Each named move below is a turn or a mirror, shown by a few rows before and after it. Which moves, in which order, take the first row of each later pair to the second? The first pair is answered.
move nitig:
[  3 -21   3  -9   6   7  -7  12  -7  15  -6 -14  -3   2   7   6] => [ 12 -21  -5 -10   1   4  -3  16  -9  15  -1  -5   5   4   4   8]
[ 23   2 -16 -14  -4   7  20  22  -4   6  23  15   8  -7 -12  17] => [-21  -3  23   3  25  17 -11  15   4  11   7  -2 -18 -15   3   3]
[-26  -1  10   8 -10 -24   2   9  12  -1  -3  -1  10   7   8 -31] => [-12   0  -5   6 -24 -25  15  13   8  -2   0   3  20  10   0 -28]
move gapu:
[ 27 -22  -6   6  52  41 -27  -5 -17  17 -39  -8 -28   5  -3  14] => [ 25  16 -52 -37  39   2  -9  11  -7  10 -28 -18   6 -29  -9  32]
[-24  -4  -2   6 -29 -31  10   4   9 -16  -2   6  14  16   0 -25] => [-21 -11  11  17 -25 -24   6  -1   4 -12  -2   5   8  20   3 -28]
[ 10   2 -23   3  -5  -8  18   4 -10   7  -9  -9  -3  16   4  -9] => [  7  -7 -19   8  -5  -4  16   1 -11   4 -12  -9  -9  25   6  -9]
[-32 -17  21  11  -8  -2   9 -18   7  -6 -17 -16   2  20   5 -19] => [-34   3  -3  -8 -15 -24  17  -9  14 -12 -13 -21  19   0   2  -9]
move bulos:
[  5   8 -16  -4 -36 -13  29  13  -5 -22   0  14  23  26   1 -11] => [ 14  11 -14  -8 -24 -27  14  26   0 -19  14  18  31  16  -3  -1]
[ 7 10 17 -8 11 11  0 16 -3  4 -2  4 -7 -9 -1  2] => [  4   7  18  -9   8  16   6  10  -6   7  -5   3 -11  -2  -1  -5]
[ 10 -20  -6  10 -22  -4  -3  -1  -5   3 -14  19   3  20   2 -15] => [  9  -2 -12   6 -32  -6  15 -15 -10  -4  -1  16  13   7  -4  -3]
move Napi:
[-19  22   6   8  35 -21 -13  -8  14 -19 -28 -17 -10   3   5 -12] => [-16  24   1  -1  36 -19 -10  -7  11 -14 -34 -23  -5   0   5  -9]
[ -9  -3  -2  -7   4 -21 -28  17  21 -10   0   2  12  -5  -8 -14] => [-20   1   3  -2   2 -23 -21   8  20 -13   0  -1  12  -7  -9 -14]
[-53   7  41  17  25  -8 -35 -15  18 -15  11   5 -10 -11   7  -4] => [-62  24  24   2  19   3 -14 -27  12 -16  -9 -13 -11 -27   9   1]
Then:
Between the rows of a pair lie 2 to 4 moves.
[ 15  20 -19 -18  -3 -36  -3  17  15  -7  28   6  28 -19 -11  18] => [-27   5 -15  -4 -27  -2  29 -19  -8 -10 -29 -18   0  10  10 -34] : bulos then Napi then bulos then Napi
[-33  12  23  13   6  11   1  -5 -10   8 -22 -20 -19  -1  21 -10] => [-34   6  16   4  18  -6 -20  17   5  14 -23 -16 -13   1  21  -9] : gapu then bulos then bulos then gapu
[ 15  -2  25  19  30  23 -31 -15   3   3   5  -5  -4   5   6   0] => [ 10  35 -15 -14   7  10   8 -23   0  -4  -2 -20  19 -23   3   8] : bulos then Napi then gapu
[-19   2  10   9   3  18  25 -27 -27   9  -6 -11 -26  -1  -3  -4] => [ 24 -10  14   6  26  -7 -16   7  -7  20  25  13 -12  -6 -12  23] : bulos then gapu then nitig then bulos
[ 21  -3 -19  -3   2  29  24  -8 -12  -8  -6   5   2   4  -4  22] => [ 23   0 -17  -8  10   0   4  12   6 -11  15  16  15  -8  -9  33] : bulos then gapu then Napi then gapu
[ 28 -13  15  19 -11  15   8  -5  -2  -4  22  15   2  15  -6  14] => [-13 -18   6   6 -12  10   4   2   4   1 -24   0  -4  31  10 -23] : nitig then gapu then bulos then bulos
[-24  25  -7  -8  -2   0  11 -16   0  -3  -3 -20  -1 -29  -6  10] => [ 15  -4   8   0  20  -5 -29  16   9  11  13  11  -1  -7 -10  22] : gapu then bulos then nitig then bulos
